(in the rows, 128 means zero)
Rotation paths and how fast each direction turns (degrees per step)
Each turn is a multiple of 5 degrees from 10 to 175, or 0.
Each row of a path follows its step; steps can be skipped.

step 0: | 143 |  98 |  97 | 157 | 129 | 110 | 108 | 161 | 125 | 131 | 136 | 102 | 153 | 143 | 132 | 134 | 150 |  93 |  97 | 125 | 119 | 132 | 162 |  79 | 109 |  82 | 117 | 127 | 159 | 112 | 103 | 125 | 121 | 119 | 147 | 146 |
step 1: | 153 | 106 | 141 | 125 | 151 |  88 | 111 | 124 | 114 | 131 | 128 |  87 | 144 | 144 | 123 | 100 | 157 | 133 | 125 | 116 | 162 | 120 | 128 | 113 | 120 |  71 | 134 | 138 | 153 | 112 | 117 | 176 | 168 | 116 | 122 | 139 |
step 3: | 151 | 123 | 117 | 148 | 118 | 149 | 148 | 152 | 183 | 140 | 132 |  92 | 124 | 148 | 153 | 134 |  92 | 103 | 141 | 145 | 123 | 174 |  96 | 120 | 141 | 108 | 143 |  99 | 149 | 129 | 161 | 145 | 145 | 110 | 143 | 136 |
step 4: | 149 | 102 | 120 | 106 | 120 | 130 | 151 | 147 | 135 | 123 | 133 | 119 | 114 | 131 | 113 |  89 |  79 | 137 | 121 | 136 | 112 | 163 | 149 | 108 | 119 | 101 | 155 | 124 | 162 | 123 | 161 | 162 |  90 |  94 | 129 | 155 |
step 5: | 138 |  79 | 121 | 148 | 140 | 157 | 155 | 110 | 135 | 110 | 146 | 132 | 138 | 173 |  82 | 118 | 120 | 137 |  99 | 136 | 126 | 130 | 155 | 106 | 110 | 130 | 116 | 137 | 166 | 126 | 107 | 176 | 102 | 124 | 136 | 130 |
step 6: | 148 |  70 | 128 | 121 | 158 | 156 | 149 | 158 | 133 | 114 | 128 | 117 | 158 | 145 | 125 | 133 | 137 | 128 | 131 | 152 | 159 | 119 |  86 | 142 | 114 | 102 | 118 | 160 | 139 | 143 | 102 | 170 | 121 | 142 | 136 | 101 |
step 7: | 160 | 116 |  99 |  99 | 113 | 153 | 174 | 166 | 118 | 110 | 132 | 118 | 144 | 107 | 130 | 148 | 147 | 119 | 153 | 101 | 163 | 160 | 100 | 134 | 137 | 112 | 152 | 139 | 140 | 143 |  91 | 150 | 126 | 140 | 111 | 156 |
step 10: | 120 | 112 | 103 | 134 | 160 | 155 | 112 | 131 | 137 | 136 | 123 | 123 | 157 | 126 | 122 | 106 | 122 | 107 | 118 | 101 | 179 | 126 | 146 |  83 | 141 | 133 |  86 | 146 | 142 | 148 | 147 | 170 | 135 | 125 | 124 | 172 |
step 12: | 118 | 105 |  89 | 124 | 139 | 103 | 182 | 166 | 149 | 159 | 124 | 104 | 145 | 125 | 111 | 126 | 122 | 125 | 153 | 148 | 124 | 184 | 147 | 147 | 136 | 135 | 129 | 137 | 107 | 106 | 104 | 142 | 154 | 107 | 106 | 136 |
Directions:
| 136 | 132 | 131 | 121 | 129 | 132 | 135 | 123 | 134 | 114 | 125 | 115 | 140 | 122 | 122 | 137 | 130 | 129 | 126 | 137 | 134 | 128 | 132 | 118 | 142 | 126 | 129 | 129 | 124 | 128 | 137 | 115 | 126 | 127 | 119 | 119 |
85
| 117 | 124 | 137 | 139 | 125 | 124 | 137 | 144 | 133 | 122 | 123 | 131 | 132 | 139 | 136 | 137 | 118 | 119 | 130 | 125 | 132 | 128 | 125 | 126 | 121 | 126 | 117 | 140 | 120 | 126 | 135 | 121 | 129 | 131 | 130 | 125 |
110
| 123 | 130 | 132 | 119 | 123 | 126 | 131 | 128 | 134 | 124 | 132 | 119 | 128 | 128 | 127 | 126 | 123 | 120 | 136 | 113 | 121 | 126 | 108 | 130 | 132 | 134 | 130 | 119 | 124 | 118 | 116 | 127 | 131 | 115 | 120 | 125 |
70
| 134 | 133 | 132 | 127 | 127 | 123 | 124 | 131 | 117 | 117 | 133 | 128 | 128 | 123 | 134 | 121 | 125 | 136 | 126 | 123 | 146 | 138 | 123 | 130 | 131 | 127 | 120 | 126 | 136 | 118 | 129 | 120 | 119 | 122 | 139 | 141 |
110
| 123 | 136 | 130 | 122 | 135 | 127 | 118 | 125 | 149 | 120 | 137 | 125 | 121 | 133 | 128 | 131 | 128 | 133 | 133 | 126 | 142 | 119 | 127 | 130 | 132 | 127 | 123 | 137 | 123 | 140 | 119 | 138 | 126 | 133 | 135 | 128 |
85
